Each named turn below is shown by a few rows before and after it. Which turns, in which order, take the first row of each later pair to the second? The first pair is answered.
H (before -> after):
[-16  -7  19  10  -7 -23  46 -48  -7  14 -29   4  22 -34] -> [ -5   1  18   6  -1 -22  27 -66 -16  28 -17 -11  31 -17]
[-19  13   5  11 -31  -6  47 -43  24  16 -35   2  -1 -52] -> [  2  30   3   4 -19  -5  10 -78   4  40  -7 -28  15 -17]
[ 12  -6   3 -23   4 -22  17 -29 -13  16 -35  11  15 -19] -> [ 14  -4   3 -24   5 -22  14 -30 -14  17 -34   9  15 -16]
[-34  25  64 -46 -18 -29 -31 -37 -24 -33  12  -1 -12   8] -> [-53   7  53 -34 -42 -29  15  -8   0 -42 -14  21 -30 -25]
Z (before -> after):
[  5 -13 -13   6  -7   6 -10  24   2   5  18  -2 -12  19] -> [-17 -14  -2   2 -24   1  13  15  11  -4   4   2 -18   1]
[-16  -9   1 -15  -4  -2 -35   4   1 -31  30  -3 -19  26] -> [ -4 -22 -29   4 -12   6 -19  20  15 -11  31  -5 -22  22]
[ 10  -1 -19   1 -27   4   7  -8   5  25  14 -23  -7  11] -> [-11   5   4 -10 -35  -6  17 -22   3  11   5 -17  -9  -1]
J (before -> after):
[-13 -19 -36   5 -35   9  23  25  21  15   5   6 -28  -4] -> [ -9 -10 -34  -2 -41   7  10  -3  12  34  20 -15 -24  11]
[-37  28  26 -12  -3  -7  16  11   5 -34 -24  14 -14 -22] -> [-44  34  26 -18 -20  -9  17 -12   3 -21 -16  -2 -15 -18]
[ -6  10  24  11  -8  -2 -21 -10   8  -3 -14 -18  -4 -11] -> [ -1  10  26  12  -2   0 -26  -8   7  -5 -13 -17  -1 -11]
[-25 -16  20 -16   7   5  13   0   5 -38 -16  -3 -35 -31] -> [-31 -11  18 -23  -8   2  13 -24   3 -24  -6 -18 -37 -27]
Then:
Between the rows of a pair lie 2 to 3 turns.
[ 23 -25 -40  19   4   3  13  28  13  23   9   5  -5   1] -> [ 30 -14  -8   0  38   2 -30  27 -11  -6  15  10   7  19]
H, H
[ 28 -11 -42  23 -25  12  29 -13  10  60   5 -26  12  -8] -> [ 41 -20 -46  34   0  19  27  20  12  46  -5  -5  13 -14]
J, H, Z
[-31  14  33 -30 -16  -8 -22 -10 -10 -20  14  -5 -10  12] -> [-38   0  27 -17 -20  -6   8  19   6 -31  -5  16 -18 -11]
J, H
[  8  12  44   5  59 -13  -6 -19 -14 -32 -36  -3  33 -17] -> [-12  -1  -2  23 -13 -16  56 -45  18  21 -32 -27  11 -33]
J, H, J
[ 32   3   0   0  57 -10 -21   7 -10  16 -17  11  47  -2] -> [ 36  -6 -28  17  33  -6   2   3   6  44 -17  -1  42  -8]
Z, H
[-14  11  -5  15  18   6   2  22  16 -17  -9  22   7 -15] -> [-25  28  15  -8   1  -1 -18 -23   1  -9  10  -2   5   3]
J, J, Z
[ 12  -9  -5  12   7  15 -29  12 -12   8  17   1 -22  -4] -> [-17  -6   8   6 -24   4   3 -12  -3   9   5   1 -29 -27]
Z, Z, H
[ -1   5   5  -1   4  -7 -13 -21 -10  16  -5  -6  18   4] -> [-10   3   9  -1  -3  -9  -2 -25  -6  14 -10  -2  15  -4]
Z, Z, Z
[-43   2  19 -22 -35 -15   7  -5  10 -26 -16   4 -27 -24] -> [-29  19  31 -35 -14 -16 -35 -26 -12 -23   1 -11 -11   4]
H, H, H
[ 10  20  30  11  24  -8   5 -50  -8  -1 -23   1  42 -22] -> [ 16   4  20  23  41   2   9   6   2 -22 -34  29  33 -30]
H, Z, H
[-16 -19 -24   3 -34   4  30  31  17   8  -3  13 -26  -3] -> [ -1  12  19 -28   6  -3 -41  -7 -27  -4  21  -5  -1  38]
J, J, H
[ 23   1   4  35  26  19 -16  37 -11  -2  -6   4   0  -1] -> [ -7  14  45  12  18   6 -13  12 -17 -25 -20  10  -2 -15]
H, Z, Z
[ -6   5  15  -9  -2 -10  22 -36   3  14   2  -6  19   4] -> [  1   5  31 -13  29  -8   0 -10  -7 -14   0  11  20  11]
Z, H
[  8 -19  -1   1   7   1  -3  27   7 -15   2  13   0   3] -> [  0 -11  -3  -8 -22  -4  -5  -9   6  10  19 -13  -2  13]
J, J, H
[ 44   3  10  -8  42  15 -53   3 -23 -12   9 -11   5  20] -> [ 57 -21 -36  24  24  24 -12  35   5  12  -1  -5  -6   0]
Z, H, J
[ 53   9 -13  22  33  13 -26  27  -2  17  -4  19  18  37] -> [ 43  10 -29  30 -12   6   9 -15  14  56  -2  -8  15  25]
Z, H
[ 30 -20 -61  22  -7   2  19  27  18  25  10  -2 -15   3] -> [-10  22  37 -36  17 -19 -28 -28 -24 -35   4   4  -1  10]
Z, Z
[-24 -38  -9 -14 -54 -18   8  -4   2  18  23 -20 -31   9] -> [  9 -25  12 -21   1 -16 -50  -3 -30   4  36 -20  -5  39]
H, J
[-17   2 -10  13 -38 -11  39 -26  22  27   2  -4   5 -19] -> [ 20  16  -1   3  12  -4 -32 -24 -10  24  31 -15  25  29]
Z, Z
[ 17   7 -14  15  -1  -7  13 -34  -3  26  -2 -20  15   0] -> [ 33   4 -11  23  29  -2   3  -3  -6   7 -14   0  24  -3]
J, J
[-38   7  29  -9 -18 -14  20 -30   5  -8 -21   7  -3 -32] -> [-32  14  35 -12 -13 -15   4 -45  -5  -3 -11  -4   5 -19]
J, H
[ -4  15  13  11 -11 -14  31 -51   8  22 -19 -13  19 -30] -> [  5  25  38   0  29 -13  -4 -43 -11  -5 -17  -2  33 -19]
J, H
[-57  16 -17  -3 -31 -25  44  10  10  -7   1  17 -15 -30] -> [-62  24  10 -18 -11 -25  22  15  -6 -33  -1  28 -15 -23]
Z, H
[-10  17  11  -8 -27   3  14 -39   4   0  -2 -14  -1  -8] -> [-14  20  29 -17 -13   2   4 -27  -2 -24  -8   1  -2  -9]
H, H
[ 11  13 -14  25   9  -7  21  15  14 -25 -40  28   5 -27] -> [-11  20   8   6  -1 -14  20  -3   9 -38 -40  26  -1 -29]
Z, J
[ 13   7 -31   7 -14 -14  -3 -29  23  20   8 -25  36  11] -> [  2  -7 -12  12  11 -13  11  28  33 -33 -24  24  26 -19]
H, J, H
[  2 -26 -19  16   4  22   6  43 -16  24   4  -8  15 -11] -> [-21  -3  34 -20  12   8 -24   7 -39  -5   7  -8  20  -4]
J, Z, Z
[ -4  10  28  15  31  -3   5 -19 -11 -12 -13  13  12 -24] -> [-17   6  24  15  12  -5  23 -23  -1 -10 -14  13   3 -31]
J, J
[ -7 -17  14  29   2 -19  38  -9   4 -11 -14  13  10 -42] -> [ -4  -2  16  18 -11 -23  23 -51  -5  13   6 -14  17 -22]
J, J
[ 25  -8   5 -14  -1   7   0 -36 -19  20  22   1 -15  21] -> [ 23  -5  12 -13  -3   4   7 -45 -18  19  14   2 -12  12]
Z, Z, J
[ 12  12  20   4  39  -1  13   7   4 -11 -24  19  21 -14] -> [  0  19  28  -2  28  -5  18 -13   3 -11 -24  14  20 -17]
H, Z
[ 14  10   7  -8   2  -8 -13 -38 -15  16  11 -22  19  16] -> [ 16 -15  -8  17  17  -1  22  26   9 -10 -20  18  10 -19]
J, J, H
[-6 -2  7 -5 -7 -7 23 -8  7 -8 -1 -5 -2 -3] -> [ 16  -4  -7   2   7   1   1   3   0   3  12 -10   4  13]
Z, Z
[ 24  14  -2  -8  -8  -9  10 -13  -1  30  -7 -18   2  23] -> [ 11  19  13 -15 -15 -14  16 -23  -2  20 -13 -15   1  14]
Z, Z
[-39   5  24 -21 -40 -11 -16  -1 -10 -10  18   0 -33  -4] -> [-18 -13   5  -4 -11   0 -20  54  -6 -24  12  21 -36  -4]
Z, J, H
[ -6   4   2 -26 -37  29 -10   1   2  -7  29  -7 -18  -2] -> [  4   3  -3 -23 -30  31 -17  10   1  -6  34  -6 -18   5]
H, Z
[ 14  -5  -2  22  12 -15  21  12  -9   4 -34  -6  33 -36] -> [  5   4  -4  14  -9 -21  19 -25 -11  26 -20 -28  29 -26]
J, J, J
[  2  12 -15 -14 -22  20  19  16  25  10  -3  15   3 -21] -> [ 18  23   6 -23  12  21 -20  20   4  -4   3  16  16  -1]
H, H, J
[-12  19   3  12 -31 -22 -12 -19 -13  -3  17 -11   0   5] -> [ -8  18  12   9  -7 -18 -31   3 -20 -24  14   2   1  10]
Z, H
[-11   6  16 -37 -10  -1  12   6  -1 -18 -11  -1 -19 -15] -> [-10   8  11 -38 -20  -1  14 -10   0  -4  -3 -15 -20 -12]
J, H
[-26   1 -10 -20  -9  19   1   5   3  11  24   2 -31  25] -> [-34   3  -2 -24 -16  15  10  -4   6   8  14   6 -31  15]
J, Z, Z
[ -7  -2  17 -49 -17 -12   7 -20 -23 -11  16 -15   3  -3] -> [ 16 -21 -31 -20 -25   3  24  10  -6  18  24 -17  -1  -1]
Z, Z
[-37   2  28   2 -22 -17  23 -28  41   7 -14  -5  35 -40] -> [-36  12  53 -13   7 -17  -7 -26  24 -15 -13   1  44 -28]
H, H, H
[-15  10  25  -1  -3  -6   4 -38  -3   4  -3  -8  15  -9] -> [-13  -9  13  12   8   3  20  15  12 -14 -19  19   3 -23]
Z, H, H
[-11  12  30 -27  28   1 -50   5 -21 -39  11   9  -7  29] -> [-22 -24 -28  12 -22  10  33  43  30 -14 -13  21 -33 -15]
Z, H, Z
[-31  10  -6 -25 -18  -5  22 -21  22   4  -1  -5  34 -10] -> [-15   3 -29 -10 -20   3  26  -6  29  19   4  -9  34  -7]
Z, Z, Z
[ 37   3 -16   6  15  27  -1   1 -10  24  -1   2   7 -12] -> [ 31  15   6 -10  25  23 -17 -11 -22  10  -1   0  13  -7]
Z, Z, Z
[ 20   4 -53  30  -9  19  32  23  21  53  20 -20   8  12] -> [ 32   6 -49  29  11  21  16  25  13  50  22 -20  18  19]
J, J
[  7  -8 -31   6 -12   1  -2  -6   8  41  16 -14  -1   3] -> [-13   8   4 -17 -12 -13 -12 -39  -4  24  12 -16   5   3]
Z, H
[-20  -8 -11 -18 -37  -8   1  -8   6   8  24 -18 -22  18] -> [-17  -3  21 -27   4 -11 -20  15  -7 -32  11   6 -14  15]
Z, J, H
[-27  14  15 -24 -10  14 -31 -19 -11   2  28 -11  -3  37] -> [-14   2  18 -13  28  20 -35  30  -9 -28  11  20   1  26]
J, J
[ -5  22  44 -23  30 -18  -1 -46 -12 -13 -28  10  39 -25] -> [ 24  20  29 -15  58  -6 -32 -21 -22  -9 -12   8  46  -1]
H, Z
[-68   9  43 -29 -60  -9  33  -1  14 -26 -21   4 -34 -37] -> [-57  29  52 -43 -56 -16  -2 -49  -6  -6   6 -27 -19  -3]
J, H
[ 36  28  25  11  21 -12  -3 -23 -15  14  -5   8  26  -2] -> [ 11  16  30  10   7 -12  27   3   1 -11 -25  28   7 -29]
H, J
[-30 -16  21   1   9   0  40  -5   2  -3 -30  -2   3 -12] -> [ 14 -21  -8  16  40  14   0  18  -8  17  -2 -13  14  26]
Z, Z
[-23   2   2  28 -15   9 -28 -29  -6 -29  18  14   4   5] -> [-14  -2  -5  33  -5  12 -33 -13  -7 -29  23  18   3  11]
H, Z
[ -9 -11   4   7   0   0   7  35  -2 -14   1  21 -11  -4] -> [ -9  -6 -11   8 -28  -3   9  -2  -3  24  20  -8 -11   8]
J, H
[ 34 -36 -34  20   7   9   4  75   1  -6 -18  18   2   5] -> [-36 -19  12 -12 -51 -19  48   6   8 -18 -41  12 -11 -33]
H, J, Z
[ 20  -9 -26   9  -1  20 -20  20   1   9  45 -10 -22  38] -> [  3   0 -20   2 -28   9  -6 -20   3  26  43 -28 -20  33]
Z, H
[ -5 -25 -22  17   5  19  15  11  18  12   5  14 -11   1] -> [ 10 -19 -21  17  18  19  -7   2   6  18  17   3   2  17]
H, J
[ -6 -20 -13  20  13  11  10  59   4  -2  -1  17   5 -13] -> [-32 -14 -18   7 -39   3  28   7  10  29  16 -16  -8  -9]
J, J
[ 33   2 -18  -3   1  -5  18  -9  24  13 -32  10  14  -4] -> [ 22   8   6 -18  15  -9   7  -5  16 -15 -39  23  16  -7]
Z, Z, H
[  6   3  -5 -12   4  12 -39   6  -7   1  39 -21 -23  46] -> [ 10  -2 -20  -6  -3  15 -28   3  -1  15  39 -28 -21  44]
Z, H
[  6  17   3   3  33 -21 -19 -13 -20  19   2   7  37   5] -> [-18  14  21  -2  25 -26   0   0 -13  -6 -17  27  27 -17]
H, H, Z
[ 23 -25 -12   9  14  31   5  66   5  -7  28 -11 -33   0] -> [-19  -1  53 -30  15   9  -3  27 -11 -49  11  -1 -28 -11]
Z, Z
[ -6 -22  -3   0 -16  12  13  48  13  -4  -1  30 -24   3] -> [-32  -6  27 -24 -35  -1  11   6   6 -12  -1  19 -26   2]
Z, J
[ 11   9 -13  23  -7   4   0  44  17 -22  -4   6   4   2] -> [ 27  17 -20  23  -8   5 -19  20  10   2  14 -17  13  20]
H, H
[-34  19  -9   2  -9  23   7 -29  -1   3  -5   8 -17 -39] -> [-30  19   8  -6  12  25 -13 -13 -11 -21  -8  24 -16 -35]
Z, H
[ 10 -10   2   2  -9  -7  27 -42   4  34 -17 -18   0 -13] -> [ 30  -1  29  -4  39  -5 -14 -24 -16   5 -17  -4  16   2]
H, J
[ -2  -8  -1   6  -2   5  23  18   4   7 -23  16   8 -19] -> [ 17   0 -13   9  -5   5   9  -5  -3  35  -6  -5  19   0]
H, J
[  6   3  -9 -13 -10   6 -29  -2  -4   6  19  -9 -11  18] -> [ -9   7   3 -17 -22  -1 -14 -23  -1   6   9 -12 -11   7]
Z, Z, J
[-23  -9  31  -9   1  -4  19   0  17 -35 -23  16  -4 -27] -> [ 32 -14 -30  16  12  18 -13  17  15  20  18 -15   4  20]
J, Z, Z
[ -1  -2   4  25 -12   3  31  -4   0   8 -12 -19  19  -9] -> [ 19   4   8  22  12   7  -1   0 -16   4  -1 -20  29  10]
Z, J, Z
[ 30  11 -35  10 -23  -3 -23 -21   8  54   8 -20  -6  29] -> [ 10  30   9 -17 -17 -17 -38 -53  -6  33   3 -18   1  29]
Z, H
[  1   4 -28  12  -5   0   2 -27  -1  31   8 -18   4 -11] -> [ 11  12  -4   6  31  -1 -20 -23 -16   7   0  -6  20  -8]
Z, J, J
[ -6  -9  -6  -1 -18 -28  43 -32   1 -11  -3 -20   6 -24] -> [ 41 -14 -24  12  35 -11  -2  11 -13 -16  15 -15  20   8]
Z, Z, J
[-21   6   3 -13 -33 -10  20 -36  12  17  18 -27  -6  -1] -> [ 16   4 -17  -5  -2   3 -18 -14  -1  24  38 -35   4  29]
H, Z
[-14  34  36 -25   1 -22  -3 -23  -3 -17 -11  -4 -13 -10] -> [ -5  35  18 -18 -15 -20   3 -42   1  14   0 -25 -12  -2]
H, H, H
[  0  -2 -10   1 -17   6  17   6   7  14   7  -9 -13  -9] -> [  4   8  16 -12   9   4 -16   5 -12  -7  11  -7  -4   7]
H, H
[-17   9  46 -11  26  -3 -29  21 -14 -49  18   3  30   5] -> [  8  -9   8  10  32  11 -28  61  -4 -36  28   6  24  14]
J, Z
[ 19  -1  -1   4  33   8 -18  26  -3  -5  -2  10   8   5] -> [-12  -8 -16   2 -26   2  27   1  17  18  -3  -6 -15 -12]
H, J, J
[  1  20  62  -8 -25 -21   8 -53 -13 -15 -16   5   4  -4] -> [ 60   2  22  22  34   1 -31  21 -17 -16  -2  22  14  22]
Z, J
[ -1   7 -26  -4 -24  14   6 -37   3  38  38 -18  -1  18] -> [-18  18   5 -20 -25   6   1 -54  -4  20  31 -16   2  13]
Z, Z
[ 18  -6 -24  23  18   5  15  40  10  -2  -9   7  -4 -14] -> [ 30   4 -31  19  11   6  -7   6  -1  26  14 -21   7  11]
J, H, J
[ -4 -12   4  -1 -13   6   9  30  27 -22 -13  24  -7 -10] -> [ 32   0  -9   5   8  10 -31   7   6   8  15  -3  15  25]
H, H, J
[ 15  -6   3 -21  65 -19 -31  22 -32 -21 -14  20  20 -15] -> [ -4 -30 -51   6  -5 -17  44  23  10  21 -24   8  -6 -45]
J, H
[ 17  18  30  -3  55  -5 -34  26  -7 -43   2  33   2   9] -> [-28  -4  -7  10 -35 -10  54  10  38  -5 -11  17 -35 -31]
H, J
[-16  -9  21  10   3 -28  28   6  15  -7 -26  10  -1 -30] -> [-19   7  40  -7   7 -34   4 -28  -3  -3 -14  -7   9 -15]
H, Z, H
[-20  -9 -41  27 -44 -12  40   5   9  22 -16 -12 -11 -35] -> [ 20   1 -52  27 -18  -4 -11 -12 -13  48  18 -38   9   8]
J, H, Z
[  8 -10  -8  -1  -1  20  -3  12  27 -35  -4  27 -16  11] -> [ -9  -6  -2  -9 -22  14   8  -6  30 -32  -4  21 -24   7]
Z, J
[-13  -2  14 -12   7   8 -20  -8   6 -16 -22 -38  14  16] -> [-26  -7  13 -13  -3   9  -2   0  16 -23 -32 -28   3   3]
H, J
[-38  -8  30 -22 -18 -10 -17  -3  10 -17   2  10 -23  10] -> [-36 -13   7 -12 -39  -8   3 -14  19   8   6  -2 -28   6]
J, H, H
[ 43   8 -15  21  52  13 -38  18 -19   7   3  10  13  20] -> [  4  -8 -43  35 -23   7  42   1  20  36 -13   3 -14 -20]
Z, J
[  3  14  36 -15  43 -14  14 -36   2 -19 -36   3  -4 -28] -> [ -4  10  17  -9  11 -14  37 -53  15   7 -34 -12  -9 -33]
H, J
